In the rows, 128 means zero.
Where one turn sends some rows of the set: a few examples, then the rows asked:
godad: [136 129 141 146 162 111 104 116 135 112  95 131 122 147 131 127  94 112
 122  82 135 116 138 126 126 135 141 125 159 149]
Miv: [106 161 125  92 155 106 122  96 126 111 128 136 148  76 105 123 106 106
  97 114 128 120 105  93  87 130 119  98 131 104]
tutuk: [122 132 109 138 162 112 126 149 112 159  77 119 164 133 123 113 125 103
 109 132 108 140 121  89 140 121 144  94 154 125]
bomas: [109 133 110 127  99 145  96 125 126 110  78 100 136 110 121 106  97 117
 111 133 144  87 152 136 115  88 124 111 133 111]
dodep: [111 164 141 124 122 118 106 104 148  84  89 142 143 124 107 127 147 106
 111 120 158 130 122 128 143 142 111 113 152 114]
rig: [ 93 166 105 151 135 113 134  98 120 148 104 160 119  95 110 121 103 120
  95 153 142 115 115 101 148 134 119 119 156 137]
durib: [124 133 108 142 150 112 134 143 110 163  82 118 166 128 138 100 135  97
 111 134 111 137 116  90 142 123 138 101 146 121]
goped: [110 155  94 112 161 145 110 122  94 177 104 132 140 131 144 138  89 107
 113 115 132 116 123 117  93 141 132 132 115 125]
zuzil: [136 136 129 105 151 117  83 125 124 138 100 144 136 122 168  92 113 100
 120 100 120 110 127 150 110 103 107  94 119 104]
Kepo: [103 158 140 149 123  96 117 118 114 134 131 113 149 138 136 123  93 114
 107 130 141 135 131 155 110 160  88 145 137 142]
sezi: [ 98 162 137 143 120  85 109 125 122 134 127 111 144 137 127 125  93 122
  96 134 139 143 128 150 116 154  92 138 143 152]
Befal: [104 155 124  96 162  96 119  97 143 115 125 142 142  75 110 113 107  99
  94 103 121 122 106 100  86 126 114 103 134 109]
Baz: [115 177 122 124 125 119  96 147 116 133 119  97 133  92 120  93 122  99
 143 117 150 136 125 159 120 146 109 102 153 106]
noleg: [ 95 161 141 124 130 103 110 133 146 132 112 108 142 146 147  96 151 150
 124 121 124 110 132 118 120 123 135 110 105 120]
vizib: [113 167 111 104 142 131  87 126 127 129 126 147 133 118 110 127  70  75
 103 117 145 115 119 116 134  92 116 126 161 144]
maza: [ 99 150  90 149 150 118  88 120 121 137 123 136 168 106 136 130 123 122
  85 163 121  97 115 111 112 105 128 113 100 104]
tur: [140 114 116 131 157  98 125  98 149 145 104 125 138  80 123 122 103 113
 114 137 176 129 122 126 100 153 124 121 157 120]
doso: [104 129 109 139 114 141 103 124 141 103  76 102 137 109 116 105 105 117
 111 131 140  81 155 143 112  93 119 110 131 111]
Tisot: [115 145 103 116 111 109 104 156 109 136 111 101 155 126  93 124 126 104
  99 102 118  86 146 126 105 139 159 119 117 131]
Des: [131 108 122 124 141 105 124 151 140 156 129 144 167 106  93 112  95 125
  89 129 115 102 101 119 131  95 115 116 141 125]

tur moves to Des
rig moves to maza
doso moves to sezi
And these:
goped moves to zuzil
Befal moves to tutuk

Where one turn sends some rows of the set: a few examples, then the rows asked:
niru: [125 124 128 148 134 140 118 147 121 164 154 160 103 108 136 115 129 147
 115 127 147 127 158 120 136]
giv: [121 115 103 105 139 127 118 125 180  98 158 142 141  97 122 143 138 125
 142 141 104 158 160 131 114]
foz: [140 131 123 103  98 136 120 147  99 115 138 123 113  93 128 119  94 130
 120 144 114 137 112 122 133]
Kaz: [131 130 128  89 165 115 142 144 121 119 155 138  92 123 137 110 120  97
 142 138 148 144 138 145 153]
zufi: [138 127 139 131 147 129 158 141 159 157 147 146 116 122 141 153 100 147
 125 114 105 128 136 118 142]
ragof: [140 124  87 131 106  95 115 157 162 107 139 141 143 132 141 121 106 125
 116 137 136  86 130 110 144]
vomi: [174  98 137 111 133 127 153 138 151  95 140 130 131 156 136 127 118 151
 132 168 130 108 135 144 140]
rap: [135 117 112 132 129 132  76 115 130  89 124 120 131 136 132 137 139 138
 150 161 156 144 139 139 104]
fosi: [159 115 122 143 128 144  91 102 134 103 153 139 108 126 147 135 149  98
 152 109 122  94 133 122 142]
Tok: [130 119 127 117 121 123 120 123 112 125 110 131  97 133 126 127 101 144
 145 108 118 100  97 117 161]
let: [128 151 118  94 151 120 115 160 148 120 135 136 105 154 139 142  87 145
 149 139 161 140 127 118 149]
nanul: [129  90  99 106 117 112 130 144 167 134 114 157 106 142 154 106 133 151
 149 117 119 121 139 155 120]
zol: [116 119 109  99 139 138 123 119 175 102 169 164 140 109 115 138 121 119
 143 128  90 149 148 129 121]
Dubiv: [121 132 113 133 120 130  86 114 127 102 133 115 140 152 133 143 127 145
 149 158 149 160 144 146 118]
daki: [157 108 125 138 138 129  92  97 142 100 142 146 124 106 138 125 160 101
 145 122 109  97 142 117 138]

Tok moves to zufi
rap moves to daki
And these:
fosi moves to zol
Kaz moves to foz
nanul moves to vomi

